In the rows, zero is written as 100.
Families of rows that turns and mirrors carry onto each other, the same ones carrying the whole set onto itself: the rest of each named row's family, in list order:
8 families of 4 rows:
lemu: 74, 122, 77, 130, 90, 87, 110, 72, 106, 88, 94, 114, 91, 116, 102, 131, 102, 98, 102, 98, 108, 89, 111, 96
ravur: 84, 90, 103, 117, 78, 108, 126, 93, 87, 75, 94, 84, 81, 106, 121, 140, 98, 106, 128, 106, 106, 98, 71, 88
tozi: 87, 138, 86, 136, 92, 77, 92, 70, 97, 77, 94, 106, 71, 95, 98, 147, 105, 101, 99, 96, 103, 99, 108, 82
nutid: 79, 109, 73, 131, 88, 92, 101, 75, 111, 86, 87, 110, 78, 109, 101, 121, 101, 99, 90, 96, 98, 88, 102, 83
rek: 84, 104, 109, 101, 97, 68, 121, 93, 95, 67, 106, 92, 72, 72, 133, 153, 121, 109, 92, 125, 122, 113, 88, 68
Rimi: 76, 98, 99, 126, 90, 108, 103, 92, 86, 75, 97, 89, 75, 99, 111, 138, 89, 98, 112, 117, 129, 96, 109, 103
pomu: 76, 119, 95, 98, 106, 81, 110, 76, 87, 81, 106, 107, 68, 79, 135, 153, 116, 121, 95, 135, 130, 99, 88, 71
zuze: 94, 106, 109, 106, 106, 74, 114, 95, 98, 82, 99, 102, 69, 67, 132, 131, 133, 120, 99, 116, 110, 110, 64, 76
Lalo: 95, 128, 97, 111, 76, 55, 124, 93, 88, 79, 103, 107, 86, 71, 94, 130, 125, 121, 108, 107, 130, 96, 66, 77
nulir: 76, 102, 91, 129, 101, 104, 130, 80, 102, 88, 96, 84, 70, 98, 114, 144, 98, 95, 119, 111, 127, 83, 100, 107
fige: 69, 111, 75, 119, 90, 75, 100, 88, 100, 89, 87, 100, 79, 123, 104, 127, 92, 95, 111, 102, 101, 88, 103, 90
Giba: 100, 100, 105, 130, 94, 107, 121, 81, 90, 64, 101, 78, 75, 95, 127, 138, 105, 102, 118, 110, 115, 103, 95, 106
tive: 84, 106, 76, 113, 94, 66, 119, 102, 118, 85, 98, 106, 98, 82, 102, 124, 114, 121, 125, 90, 130, 114, 71, 81
tamo: 82, 90, 101, 124, 91, 115, 123, 82, 101, 78, 94, 100, 83, 110, 118, 137, 89, 93, 106, 120, 123, 95, 95, 93
Viniv: 81, 96, 101, 127, 92, 110, 117, 77, 85, 82, 92, 82, 65, 101, 118, 141, 87, 105, 118, 121, 123, 98, 106, 88
tud: 90, 148, 83, 114, 92, 69, 122, 101, 101, 79, 113, 97, 83, 75, 111, 124, 124, 128, 108, 103, 123, 102, 67, 71
kibo: 104, 103, 108, 94, 99, 74, 128, 89, 94, 80, 103, 104, 70, 74, 137, 138, 122, 122, 106, 121, 118, 111, 75, 73
muzi: 91, 125, 78, 115, 92, 62, 122, 89, 98, 64, 112, 96, 96, 73, 98, 116, 120, 127, 97, 95, 133, 106, 73, 78
gov: 80, 132, 77, 139, 81, 77, 105, 72, 110, 81, 85, 96, 74, 112, 113, 125, 102, 114, 107, 100, 92, 88, 91, 81
vas: 92, 103, 105, 101, 105, 75, 121, 83, 85, 68, 102, 91, 69, 66, 123, 142, 126, 121, 92, 116, 124, 101, 71, 63
Mab: 83, 95, 91, 126, 95, 120, 127, 84, 83, 74, 111, 91, 84, 103, 116, 131, 100, 98, 109, 114, 120, 87, 101, 96
sagun: 74, 128, 85, 115, 82, 53, 119, 90, 103, 83, 94, 93, 104, 72, 97, 125, 118, 125, 116, 101, 122, 97, 70, 74
bakeb: 81, 98, 107, 103, 103, 69, 122, 87, 92, 70, 102, 104, 74, 72, 137, 127, 118, 127, 90, 117, 112, 95, 79, 60
Mar: 82, 121, 82, 115, 88, 59, 123, 95, 100, 77, 106, 96, 89, 72, 103, 126, 127, 135, 105, 83, 119, 100, 72, 64
limam: 66, 113, 83, 125, 87, 93, 101, 74, 123, 90, 90, 90, 71, 122, 108, 132, 113, 100, 104, 100, 115, 95, 104, 88
Vagu: 81, 92, 104, 130, 101, 117, 127, 88, 88, 83, 90, 102, 67, 101, 113, 140, 99, 95, 119, 110, 126, 95, 82, 91
Bonob: 90, 140, 83, 121, 85, 61, 118, 86, 102, 86, 102, 110, 85, 77, 102, 121, 125, 136, 111, 104, 127, 113, 75, 70
ladud: 80, 129, 81, 120, 85, 88, 94, 76, 108, 93, 104, 109, 76, 119, 102, 138, 110, 102, 100, 85, 112, 86, 100, 87
lig: 83, 112, 70, 121, 80, 77, 102, 78, 108, 85, 89, 97, 75, 117, 97, 133, 104, 106, 115, 91, 103, 93, 107, 97
Tos: 90, 111, 119, 103, 90, 63, 122, 97, 86, 82, 102, 104, 75, 78, 128, 134, 124, 113, 97, 109, 120, 114, 82, 53
fev: 93, 125, 62, 101, 85, 62, 116, 96, 92, 85, 111, 106, 93, 91, 101, 120, 120, 124, 114, 103, 136, 101, 82, 76
Naruz: 89, 88, 101, 109, 103, 77, 110, 92, 89, 91, 94, 114, 68, 69, 132, 133, 113, 123, 100, 128, 128, 107, 91, 64

Which other rows belong to the same family as zuze? Rimi, fige, tud
Which other rows belong to the same family as Mar? lemu, tamo, vas
Which other rows belong to the same family as Vagu? rek, sagun, ladud
Which other rows belong to the same family as kibo? Viniv, Bonob, lig
Which other rows belong to the same family as gov? Giba, fev, Naruz
Which other rows belong to the same family as pomu? ravur, tozi, tive

Families of rows that turns and mirrors carry onto each other, the same ones carrying the whole set onto itself: the rest of each named row's family, in list order:
9 families of 3 rows:
kad: 111, 94, 116, 69, 76, 102, 101, 110, 84, 108
kab: 100, 78, 107, 87, 103, 76, 105, 124, 111, 134
Dofe: 111, 102, 115, 61, 84, 106, 88, 104, 100, 119
telig: 84, 115, 90, 90, 115, 106, 112, 97, 93, 122
tonu: 78, 94, 96, 95, 115, 107, 109, 93, 83, 129
tad: 100, 74, 99, 100, 93, 84, 114, 122, 92, 130
niput: 96, 86, 111, 98, 96, 75, 90, 123, 109, 133
Nos: 92, 73, 112, 97, 101, 77, 109, 123, 99, 124
Vom: 108, 75, 110, 93, 88, 90, 118, 121, 101, 134
ririf: 103, 88, 100, 100, 100, 87, 117, 125, 113, 121
Lak: 107, 103, 121, 55, 89, 97, 92, 106, 99, 114
gam: 72, 108, 105, 87, 123, 101, 101, 102, 88, 125
kifo: 77, 110, 100, 90, 111, 93, 87, 95, 89, 135
kega: 85, 98, 95, 89, 107, 107, 116, 93, 80, 141
vav: 84, 102, 92, 84, 105, 106, 107, 93, 70, 127
Galif: 86, 104, 90, 82, 113, 105, 97, 93, 89, 141
pigud: 106, 77, 103, 92, 96, 85, 100, 122, 111, 140
pitu: 92, 81, 117, 97, 106, 82, 105, 130, 108, 121
besan: 109, 101, 118, 65, 80, 112, 107, 100, 87, 118
Mesob: 110, 111, 114, 70, 87, 107, 104, 110, 104, 102
sut: 103, 70, 113, 98, 94, 90, 111, 123, 104, 123
dide: 99, 96, 127, 65, 85, 98, 97, 108, 90, 101
moreb: 79, 105, 95, 76, 119, 97, 100, 93, 88, 136
derud: 97, 106, 128, 67, 94, 102, 93, 112, 96, 102
Mufab: 73, 101, 102, 85, 115, 99, 105, 92, 77, 123
Dez: 102, 99, 122, 68, 85, 114, 98, 99, 88, 105
Fitif: 100, 110, 122, 70, 84, 95, 80, 105, 98, 114

Which other rows belong to the same family as sut? tonu, Dez
Which other rows belong to the same family as ririf? telig, Mesob
Which other rows belong to the same family as kad? tad, vav
Which other rows belong to the same family as Fitif? niput, kifo
Which other rows belong to the same family as dide? Nos, Mufab
Which other rows belong to the same family as kega? Vom, besan

